In the data rows, zero lies at 4.5, halfway between 4 and 5.
Here are some points:
[4 4 4 4 6 4 3 5 5 5 4 4 5 5 2 5 4 4]
[5 8 3 5 3 4 7 5 5 5 8 5 3 4 3 6 4 4]
[4 2 5 4 5 4 1 3 5 4 1 3 4 7 6 2 4 7]
[5 5 5 5 5 4 2 5 4 4 4 4 6 5 6 4 6 6]
[3 4 4 4 4 5 5 3 6 4 3 3 6 5 6 4 6 5]
[5 7 4 6 3 4 6 4 4 4 6 4 5 5 5 6 5 5]
[2 5 5 5 5 5 4 4 5 4 3 4 6 4 6 4 6 5]
[4 2 5 5 8 3 1 4 4 7 1 3 6 6 4 4 6 6]
[5 4 4 3 7 3 5 4 5 6 6 5 4 5 2 5 3 2]
[5 2 4 5 6 3 1 4 4 5 0 4 5 5 4 4 4 5]
[7 4 5 4 5 5 4 4 5 5 5 4 5 5 5 5 6 6]
[5 2 6 3 6 4 4 4 6 5 3 5 0 6 5 5 4 4]
[5 4 5 4 3 5 4 5 5 3 4 6 4 4 3 6 4 6]
[3 6 4 6 3 5 7 5 5 5 6 4 3 5 5 5 4 6]
[5 4 5 5 2 5 6 5 4 4 7 6 4 3 4 6 5 3]
[5 4 4 3 4 5 5 5 6 5 6 9 6 4 5 6 5 4]
[4 6 4 5 1 6 9 6 6 3 9 7 0 1 2 8 3 0]
[5 4 5 5 7 3 3 4 4 5 1 3 6 6 4 3 6 5]
[3 3 5 4 7 4 1 4 4 4 1 3 4 6 4 3 5 6]
[5 5 3 4 5 5 5 4 5 5 5 4 4 6 5 4 4 4]
[6 8 5 5 3 4 6 5 6 4 7 5 4 3 3 6 4 2]
[5 3 4 4 8 2 0 4 4 5 1 2 7 6 5 3 6 7]
[6 2 5 4 7 2 2 3 5 4 2 4 8 5 3 4 7 5]
[5 5 4 4 4 5 6 5 4 4 7 5 1 4 4 6 3 3]
[4 4 4 5 4 5 8 7 4 4 7 6 0 2 0 7 0 1]
[4 4 6 4 5 5 4 5 4 4 4 3 6 5 6 4 4 5]
[4 6 5 5 2 5 6 6 3 3 7 5 4 3 4 6 4 4]
[5 4 4 4 1 6 9 6 5 5 9 7 0 2 0 8 0 0]
[5 4 5 4 8 4 0 3 5 6 0 2 8 8 9 2 6 9]
[3 2 4 5 7 3 1 4 5 9 1 3 5 6 5 3 6 6]
36 more points follow, each with its number after it:
[3 6 5 6 3 6 6 5 4 4 5 4 4 4 6 4 6 4] 0
[5 4 5 5 3 6 6 6 5 6 6 5 2 2 3 7 2 4] 1
[6 5 5 6 4 5 5 4 4 3 4 5 5 4 6 4 6 7] 2
[4 8 5 6 1 7 9 6 4 4 9 6 1 2 3 7 3 3] 3
[5 3 4 5 5 5 4 4 5 6 6 4 4 4 4 5 4 3] 4
[5 5 5 5 6 3 2 3 3 6 2 3 7 6 6 1 5 7] 5
[5 4 4 4 8 2 0 4 4 6 1 2 7 6 5 2 5 7] 6
[6 5 4 5 4 5 6 6 4 4 6 5 3 2 1 7 2 2] 7
[5 4 4 3 5 4 1 4 3 5 4 3 8 7 8 1 7 7] 8
[4 5 3 4 6 5 3 3 4 4 4 4 6 6 6 2 3 5] 9
[4 2 4 4 7 4 4 4 5 5 3 4 4 5 4 5 3 4] 10
[2 5 4 6 5 3 3 3 3 5 4 2 8 8 7 3 7 7] 11
[3 3 5 4 6 4 3 4 4 5 5 3 6 7 7 2 5 6] 12
[5 1 4 5 7 4 3 4 4 5 0 4 5 7 5 2 5 7] 13
[5 5 5 6 4 5 4 4 3 5 4 3 4 5 5 4 4 6] 14
[5 3 4 3 7 3 2 4 5 5 2 4 6 7 6 2 5 5] 15
[4 4 4 5 4 4 5 5 5 5 2 5 7 4 6 4 7 6] 16
[3 3 5 5 6 4 2 4 5 6 3 4 9 5 8 2 7 7] 17
[6 3 3 3 6 4 5 4 6 6 6 4 4 5 2 6 4 1] 18
[4 7 7 5 4 4 4 4 4 6 6 3 5 6 5 4 6 6] 19
[4 4 5 4 6 4 0 2 3 7 0 2 9 8 9 0 5 9] 20
[4 4 3 4 4 5 5 4 5 4 5 5 5 6 6 3 6 7] 21
[3 5 4 4 3 5 7 4 6 4 6 5 4 5 5 5 5 4] 22
[5 4 5 4 4 5 4 5 4 4 6 4 5 5 6 4 6 5] 23
[5 5 4 4 6 5 3 4 4 5 4 4 5 6 7 3 4 5] 24
[4 7 5 7 1 6 9 5 5 4 8 5 2 2 4 7 6 3] 25
[5 2 4 5 5 5 4 4 4 5 1 6 3 4 2 4 2 5] 26
[6 5 5 4 2 6 7 6 4 3 9 5 2 3 3 7 3 3] 27
[5 6 5 6 2 5 5 5 3 4 7 6 4 4 6 5 4 4] 28
[4 6 5 5 3 4 4 6 4 3 6 5 4 2 4 6 4 5] 29
[5 6 4 6 2 6 8 6 2 2 8 7 2 2 3 7 5 5] 30
[5 3 4 4 8 3 1 3 4 7 1 3 6 8 6 2 4 6] 31
[4 6 4 5 5 3 2 4 4 5 4 2 8 7 7 4 7 7] 32
[6 6 6 5 5 5 6 6 5 4 7 5 3 4 0 7 2 2] 33
[4 5 5 4 5 4 0 3 4 4 2 4 7 6 7 2 5 7] 34
[5 4 3 6 4 4 5 4 6 5 3 5 6 4 5 3 8 5] 35
Which of these numbered points is nearest to each point below, ignoring the direction in which the first points spread most? Its number follows each.
[4 4 4 3 4 3 4 3 6 4 3 3 6 7 6 3 6 5] > 22
[4 3 4 3 6 5 2 3 6 5 4 3 7 4 6 3 5 4] > 4
[3 3 5 4 5 4 5 4 7 3 4 4 6 6 7 3 6 5] > 22
[5 4 5 4 5 4 4 4 4 4 5 5 5 1 0 6 4 2] > 7
[5 7 5 6 0 6 9 7 4 3 9 8 0 0 2 9 2 2] > 29
[5 3 5 6 6 4 1 4 5 3 0 3 8 6 9 2 9 9] > 2
[4 5 4 4 2 6 7 4 5 4 7 5 3 5 4 7 4 3] > 22
[6 5 4 4 6 4 2 4 4 5 2 3 7 8 7 2 6 6] > 24
[6 5 4 5 4 5 7 6 4 5 4 7 0 2 0 7 1 3] > 26
[5 4 4 4 5 5 7 5 4 4 3 6 0 2 2 6 1 4] > 26
[3 6 4 4 2 6 9 5 5 4 8 7 2 3 3 8 5 3] > 22
[3 2 5 3 6 5 4 5 5 5 4 4 3 3 4 5 3 3] > 10
[4 7 4 7 2 5 7 6 4 4 5 5 5 2 3 5 4 6] > 3
[6 4 3 5 6 4 6 5 4 6 4 4 4 5 3 5 2 3] > 31
[5 5 5 4 5 5 5 6 5 6 6 6 1 1 1 7 3 1] > 7
[3 1 5 3 6 5 5 5 5 6 4 4 3 5 4 4 3 4] > 10
[4 6 6 4 5 5 3 5 4 4 5 4 5 3 4 5 4 5] > 29
[6 3 9 5 4 5 5 4 4 7 3 5 6 1 6 4 5 5] > 1
[6 6 6 5 3 7 6 5 4 4 6 5 4 4 5 5 4 4] > 3
